In the rows, zero is written as 128.
Each path below is one point turned by a fixed rotation once a step. After each direction that follows a path, write how fast that rotation turns it, in deg/step (0 if it stays still).
Each turn is a multiple of 5 degrees from 10 to 175, or 0.
Each row of a path follows its step; steps can be skipped.
Path 1:
step 3: 135 102 135 108 103 105 104 176 112 144 73 114 101 97 145 144 158 139 107 115 114 109 136 155 144 134 138 164 137 116 131 113 146 97 139 115 126 126 104 138 124 122 134 108 143 136 151 155 145 122 109 115 136 134 137 118 133 129 128 176 120 127 127 122
step 4: 133 135 131 134 136 98 120 127 114 126 135 147 150 88 121 100 164 106 98 129 138 116 130 142 135 103 158 158 143 142 95 142 156 100 150 147 152 136 124 159 159 138 137 149 127 122 155 136 120 121 101 122 134 110 108 144 117 143 175 147 109 141 114 119
step 8: 124 88 107 126 122 108 132 140 151 154 103 127 147 96 153 112 147 110 187 113 157 142 120 128 113 94 132 149 120 141 150 117 138 156 140 110 131 110 120 163 129 152 105 145 149 142 151 159 117 98 119 120 124 124 134 134 114 121 146 104 132 124 134 120
step 9: 134 116 159 133 145 133 121 144 116 144 119 149 118 139 138 146 167 103 165 113 144 130 103 151 137 135 158 131 162 152 122 146 157 138 138 124 126 122 128 118 161 138 112 133 133 114 124 158 129 161 142 151 96 130 158 127 121 162 150 118 134 111 170 89
step 11: 133 123 98 119 124 142 119 108 111 150 118 112 76 125 116 116 144 109 102 129 136 124 158 105 135 133 96 155 138 129 140 136 158 75 116 138 107 121 144 135 106 131 131 137 148 171 147 145 108 138 108 144 106 142 133 109 92 124 153 147 146 132 141 119
step 13: 115 151 132 111 152 132 153 148 123 93 125 125 145 95 142 147 139 111 139 125 148 123 174 164 104 122 147 158 159 149 110 133 142 94 147 107 132 120 122 154 118 127 80 112 113 115 136 113 137 127 103 104 130 122 134 148 134 138 136 134 155 119 160 120
step 14: 127 159 130 139 153 140 97 142 101 110 144 113 132 119 141 142 116 125 124 102 108 166 123 151 151 138 130 166 153 130 124 139 144 170 156 103 140 113 145 144 133 158 100 88 132 145 149 130 115 134 114 111 108 136 100 121 116 136 168 152 120 114 116 137
step 15: 107 136 107 146 157 99 91 168 122 127 119 126 144 137 133 134 134 102 131 130 132 150 135 125 121 115 105 172 134 115 127 175 147 138 117 121 130 152 138 158 126 139 158 138 119 176 115 148 121 141 151 139 108 168 128 141 157 109 141 144 142 156 126 130
step 16: 129 97 107 141 147 103 162 143 130 150 96 103 136 143 123 108 171 123 114 131 129 151 121 139 118 129 152 163 143 148 122 138 156 135 94 132 103 98 119 152 128 137 133 108 157 144 128 166 169 137 134 133 125 121 134 110 135 135 115 127 141 145 119 169
step 18: 119 95 152 137 151 154 107 97 131 138 152 104 111 118 136 124 127 104 134 99 135 109 111 168 152 119 140 138 132 132 112 139 151 113 134 114 155 80 148 166 110 149 101 164 110 130 109 128 102 122 153 147 126 120 135 122 132 142 146 105 155 123 120 129
Speeds:
132 122 129 136 128 138 134 123 128 134 131 127 119 128 138 122 127 120 130 126 134 131 124 121 130 130 125 122 125 124 135 122 124 125 125 115 119 135 133 128 132 129 124 132 131 123 122 131 130 129 125 129 127 125 132 127 138 132 135 121 126 128 130 116
35
130 127 132 142 126 124 133 137 133 129 132 125 125 123 131 141 124 121 124 130 130 123 134 141 130 129 132 130 118 121 125 139 124 134 130 125 134 130 123 126 131 129 126 128 139 128 136 125 125 126 129 130 133 130 130 126 123 131 134 124 121 123 131 123
70
122 126 127 127 134 116 131 137 138 123 127 125 134 125 117 129 117 136 129 130 125 133 123 123 130 124 124 135 125 126 124 128 130 124 118 117 123 120 135 124 135 133 125 129 128 126 122 129 130 130 128 134 120 123 124 131 128 130 131 123 120 125 128 125
40
132 125 131 129 131 123 124 132 129 135 127 129 133 132 132 124 133 135 120 124 134 126 131 124 134 125 133 132 136 126 139 131 135 141 124 125 125 133 118 128 137 128 130 129 127 124 128 140 134 124 135 132 124 138 127 129 124 129 118 133 126 127 128 120
55
130 132 123 133 119 128 130 133 132 127 132 130 118 140 125 129 130 130 131 137 133 134 134 128 129 121 133 129 125 122 129 125 142 131 130 118 126 127 132 125 121 121 138 126 131 127 128 119 128 131 127 133 120 136 128 123 129 121 130 130 130 136 121 133
80
